One turn sends every row of this set to another row. A few are shown first. Where does it send the rows asked after them?
fid: [-0.47  1.31 -2.51 -0.65 -1.04 -0.18  1.75  1.62  1.06  1.99 -2.06 -0.91
  2.65 -0.31 -2.06 -6.46]
bofig: [-1.29 -1.62  1.61 -2.33  0.59 -1.74  0.75 -0.96  3.65 -2.25  0.93 -1.98
  3.86 -1.11 -0.89  1.79]
Dapi: [-0.16 -2.25  2.09 -3.11  0.31 -1.09 -1.03  0.35  0.95 -1.84  1.77  0.45
  2.43 -1.14 -1.32  0.86]
vebe: [-0.70 -0.50  1.95 -2.37  1.16 -1.73 -1.02 -0.32  0.74 -1.11  1.71 -1.49
  1.73 -1.32 -1.16  2.27]
duf: [-0.63 -2.99  1.45 -3.20  0.18 -1.52  0.71  0.05  2.79 -1.37  0.71 -1.44
  3.82 -1.76 -0.85  2.06]
Lebo: [-1.73  2.41 -3.47  0.44 -1.81 -0.66  1.36  2.52  0.11  2.06 -2.08 -2.67
  1.84  0.15 -0.37 -3.66]
rosos: [-0.96  1.23 -2.93 -0.69 -1.27 -0.73  2.76  1.51  2.19  2.49 -2.70 -2.52
  3.27 -0.64 -1.62 -5.12]
Fona: [-1.10 -0.04  1.69 -2.09  0.39 -2.04 -1.25 -0.23  1.50 -2.48  1.90 -1.21
  2.30 -0.50 -0.74  1.91]
zuvo: [-0.86 -0.71  1.71 -2.64  1.09 -1.82 -0.60 -0.48  1.36 -0.91  1.48 -2.25
  2.11 -1.52 -0.86  2.82]
bater: [-0.72  2.90 -2.79 -0.54 -1.44 -0.89  0.68  2.03  0.03  2.25 -1.80 -1.36
  1.62  0.14 -1.58 -5.25]
reduv: [-0.81  0.92 -2.75 -0.71 -0.94 -0.27  2.49  1.42  1.88  2.27 -2.58 -1.71
  3.09 -0.60 -1.94 -6.10]
Neb: [-0.55  2.10 -2.49 -0.46 -1.07 -0.44  1.07  1.97  0.31  2.01 -1.72 -0.90
  2.00  0.14 -2.06 -6.15]
dez: [-1.22  0.15 -2.65 -0.09 -0.91  0.51  2.35  2.19  1.48  1.51 -2.25 -1.23
  3.04 -0.23 -1.46 -6.05]
Mubem: [-1.14  3.12 -3.15 -0.38 -1.69 -1.37  1.00  1.90  0.22  2.52 -2.07 -2.39
  1.75  0.09 -1.14 -4.38]
lozu: [-1.01  1.61 -2.74  0.23 -1.28  0.12  0.87  2.56 -0.28  1.54 -1.54 -0.74
  1.80  0.38 -1.28 -5.70]
banaz: [-0.65 -0.98  1.48 -2.92 -0.25 -2.07 -1.10  0.48  0.67 -1.51  1.60 -1.14
  2.32 -1.15 -0.56  2.66]
puluz: [-1.47 -0.72  1.42 -2.15  0.28 -2.18  0.00 -0.66  2.97 -2.18  1.19 -2.44
  3.26 -0.99 -0.60  2.63]
sodat: [-0.47 -2.62  2.09 -2.96  1.59 -0.96  0.46 -0.89  2.66 -1.27  1.13 -1.48
  3.17 -2.06 -1.80  1.14]
kifad: [-0.33 -0.93  2.24 -2.67  1.47 -1.25 -1.21 -0.42  0.75 -1.44  2.03 -0.71
  1.76 -1.31 -1.68  1.39]
Radil: [-1.82  0.99 -3.49  0.06 -1.49 -0.27  2.79  2.28  1.94  2.19 -2.84 -3.07
  3.35 -0.53 -0.49 -4.10]
keb: [-0.96 -2.10  1.91 -2.44  0.91 -1.20  0.54 -0.89  3.58 -2.43  1.22 -1.08
  3.86 -1.16 -1.34  0.77]
Sonu: [-1.40  1.05 -3.32 -0.62 -1.67 -0.40  1.93  1.89  2.34  2.60 -3.46 -3.45
  1.51 -0.49 -1.14 -4.08]
nim: [-1.11  0.13 -3.21 -0.57 -1.34  0.05  2.18  1.82  2.66  2.38 -3.33 -2.74
  1.86 -0.54 -1.53 -4.96]
suno: [-0.98 -1.24  1.32 -2.87 -0.45 -2.22 -0.44  0.35  1.40 -1.16  1.16 -1.90
  2.82 -1.31 -0.38  3.10]
bur: [-1.41  2.43 -3.09  0.35 -1.55 -0.24  0.84  2.63 -0.38  1.70 -1.69 -1.60
  1.66  0.46 -0.74 -4.63]
zupur: [-0.85 -0.39  2.07 -2.06  0.66 -1.53 -1.36 -0.38  1.44 -2.65  2.09 -0.26
  2.36 -0.40 -1.29  0.98]
zufop: [-0.08 -2.92  2.02 -3.26  0.39 -0.79 -0.30  0.21  1.75 -1.81  1.50  0.23
  3.25 -1.53 -1.53  0.65]
zof: [-1.36  1.94 -3.34 -0.52 -1.54 -1.22  2.47  1.60  1.81  2.60 -2.75 -3.08
  2.83 -0.58 -1.31 -4.31]
Demif: [-1.42  1.57 -3.51 -0.41 -1.81 -0.71  1.35  2.12  1.57  2.68 -3.13 -3.45
  0.96 -0.27 -0.88 -3.50]
Tidev: [-1.48  0.30 -3.06 -0.10 -1.17  0.19  2.86  2.15  1.94  1.81 -2.71 -2.29
  3.44 -0.56 -1.05 -5.16]
Dugo: [-1.16  2.19 -3.28 -0.38 -1.74 -0.54  0.58  2.08  0.72  2.47 -2.66 -2.74
  0.44  0.05 -0.97 -3.99]
Rapo: [-1.37 -0.16  1.48 -2.06  0.26 -2.23 -0.67 -0.48  2.01 -2.21  1.51 -2.02
  2.77 -0.62 -0.53  2.58]
gufi: [-0.70  1.18 -2.69 -0.58 -1.25  0.22  0.37  2.05  0.59  1.96 -2.34 -1.25
  0.63  0.12 -1.94 -5.78]
Zukil: [-0.15 -1.79  2.54 -2.74  1.70 -0.81 -0.83 -0.63  1.29 -1.43  1.88 -0.54
  2.10 -1.50 -1.89  0.73]
povit: [-0.72 -2.06  2.24 -2.48  1.02 -0.97 -0.04 -0.77  2.99 -2.72  1.67 -0.19
  3.59 -0.85 -1.68  0.19]
mume: [-0.69  0.36 -2.48 -0.66 -1.04  0.53  1.08  1.93  1.47  1.97 -2.61 -1.12
  1.06 -0.12 -2.05 -6.14]
sovin: [-1.38  2.78 -3.32 -0.46 -1.53 -1.36  1.68  1.88  0.96  2.67 -2.52 -3.03
  2.37 -0.28 -1.06 -3.89]
Refi: [-0.80 -2.12  1.88 -2.75  1.40 -1.29  0.69 -0.73  2.67 -1.04  0.98 -2.22
  3.12 -1.96 -1.29  2.04]
des: [-0.79 -0.24 -2.78 -0.73 -0.93  0.48  1.86  1.75  2.35  2.17 -3.00 -1.82
  1.65 -0.39 -1.83 -5.75]
Zumak: [-1.83  1.93 -3.55  0.26 -1.62 -0.79  1.88  2.46  1.00  2.23 -2.58 -3.15
  2.43 -0.12 -0.40 -3.58]
gukog: [-1.09  0.72 -2.48  0.07 -1.09  0.56  1.54  2.33  0.45  1.44 -1.82 -0.72
  2.41  0.19 -1.44 -6.32]
susob: [-0.96 -2.14  1.16 -3.13 -0.14 -1.93  0.19  0.19  2.17 -1.19  0.79 -2.05
  3.35 -1.66 -0.52  2.88]
zogul: [-0.27 -2.40  2.46 -2.91  1.76 -0.72 -0.03 -0.67  2.00 -1.48  1.56 -0.73
  2.79 -1.92 -1.90  0.61]
duled: [-0.96 -1.37  1.59 -2.67  1.20 -1.68  0.13 -0.64  2.17 -0.91  1.02 -2.57
  2.60 -1.88 -1.06  2.71]
lov: [-0.30 -1.49  1.88 -2.99 -0.12 -1.60 -1.41  0.51  0.54 -1.74  1.88 -0.09
  2.17 -0.91 -1.04  1.80]
Kobi: [-0.83  1.99 -2.84 -0.29 -1.55 -0.28  0.17  2.18  0.30  2.23 -2.33 -1.75
  0.20  0.22 -1.38 -4.82]
nogok: [-0.76 -1.32  2.41 -2.23  0.92 -1.11 -0.87 -0.65  2.05 -2.88  1.97  0.22
  2.82 -0.49 -1.51  0.21]
sog: [-0.49 -3.34  1.81 -3.37  0.38 -1.01  0.17  0.11  2.52 -1.59  0.88 -0.60
  3.64 -1.66 -1.22  1.14]

Zukil turns into zuvo
rosos turns into Neb
dez turns into bur
And these:
susob turns into zufop
Demif turns into des
puluz turns into povit

